[  7 -21   8  -9  24   2  32] -> <96>
[  6  11 -42  19 -16 -27 -22] -> <106>
[-10   7 -10   1 -37  -7   7] -> <69>
[ 7 -7 12 18 -8  0 54] -> <60>
[-16  20  29 -12  14  18  45] -> <121>
[ 14 -12 -33 -31 -31 -31 -31] -> <214>
[  4 -13   7 -18   7   7   7] -> <127>
[-18  10 -18 -15 -30 -24 -27] -> <100>
[ -3  -2  50 -29  15  29   7] -> <192>
[  7 -20 -20   7 -40 -27 -14] -> <143>
[ 10  -1 -31  18 -15 -15 -41] -> <25>
dup <25>: 
[-15]
dup <214>: 
[-31]
asked: [-16  20  29 -12  14  18  45]
<121>
dup <127>: 
[7]
asked: [ 14 -12 -33 -31 -31 -31 -31]
<214>

[-35  15 -19 -29  39 -44]  <143>
[-6  2  2  2  2  2]  <127>
[ 50  -2  50 -13  50 -23]  <192>
[ -6   8  -2   2   2 -21]  <69>
dup <192>: 
[50]
dup <69>: 
[2]
dup <127>: 
[2]

[  4 -17 -20  26 -11  -9   5   7   1  -1   3 -30   3  -2 -10 -31  -6  13
   9   5   0 -13 -36   3 -18   9 -10  15   6  11  35   2 -16  18  -6  24
  14  -8  -9  -3   5  -8   0  -8  20  -4 -15  -3 -10  22 -13] : <69>
[-31  -4  -3  11  29 -17  36  -8  20  11   4  37   0  23  -5 -25 -10  11
  -4  25 -17  11  17 -28  -8   1  -9   5  10 -42 -11 -26  11 -25 -11  22
  -4  17  25   5   6  18  -2  19 -18   6  18 -13   1  -8 -37] : <100>
[ 32   3   0  -8 -27  16 -34  10 -17  -9  -3 -39   3 -21   4  21   9  -9
   3 -23  15 -12 -21  29   6  -1   6  -4  -9   8  15  24  -9  25   9 -19
   5 -17 -24  -5  -7 -18   0 -17  20  -5 -20  10  -3   8  33] : <127>
[-22 -14 -24  35  11 -23  34   1  17   8 -17   0   3  15 -14 -52  -2  22
   6 -14 -13  -5 -24 -20 -26 -17 -17  21  15 -24  27 -19 -17  -3 -14  42
  11   6  11   1  10   7   0   6   5   1   1 -12 -10  17 -43] : <106>
[  3  -8 -11  13  -5  -4   2   4   1   0   2 -15   2  -1  -5 -15   3   6
   4   2  -1  -6 -18   3 -10   4  -5   8   3   7  18   0  -4   9  -3  12
   7  -3  -4  -2   2  -4   0  -3  10  -1  -8  -2  -5  10  -7] : <60>
asked: [-31  -4  -3  11  29 -17  36  -8  20  11   4  37   0  23  -5 -25 -10  11
  -4  25 -17  11  17 -28  -8   1  -9   5  10 -42 -11 -26  11 -25 -11  22
  -4  17  25   5   6  18  -2  19 -18   6  18 -13   1  -8 -37]
<100>
asked: [  4 -17 -20  26 -11  -9   5   7   1  -1   3 -30   3  -2 -10 -31  -6  13
   9   5   0 -13 -36   3 -18   9 -10  15   6  11  35   2 -16  18  -6  24
  14  -8  -9  -3   5  -8   0  -8  20  -4 -15  -3 -10  22 -13]
<69>
asked: [ 32   3   0  -8 -27  16 -34  10 -17  -9  -3 -39   3 -21   4  21   9  -9
   3 -23  15 -12 -21  29   6  -1   6  -4  -9   8  15  24  -9  25   9 -19
   5 -17 -24  -5  -7 -18   0 -17  20  -5 -20  10  -3   8  33]
<127>

[ 31 -31 -25 -43  16  32] : <100>
[ 23  36  36 -44  36  36] : <143>
[ 19  12  12 -40  12 -61] : <106>
[ 21 -25 -25  47  21 -25] : <60>
[ 21 -32 -34 -44  26  36] : <41>
[ 19  12 -23  19   0 -61] : <192>
[ 44 -24  -9 -32   6  27] : <127>
dup <143>: 
[36]
asked: [ 23  36  36 -44  36  36]
<143>
dup <106>: 
[12]
dup <192>: 
[19]
asked: [ 31 -31 -25 -43  16  32]
<100>
asked: [ 21 -25 -25  47  21 -25]
<60>

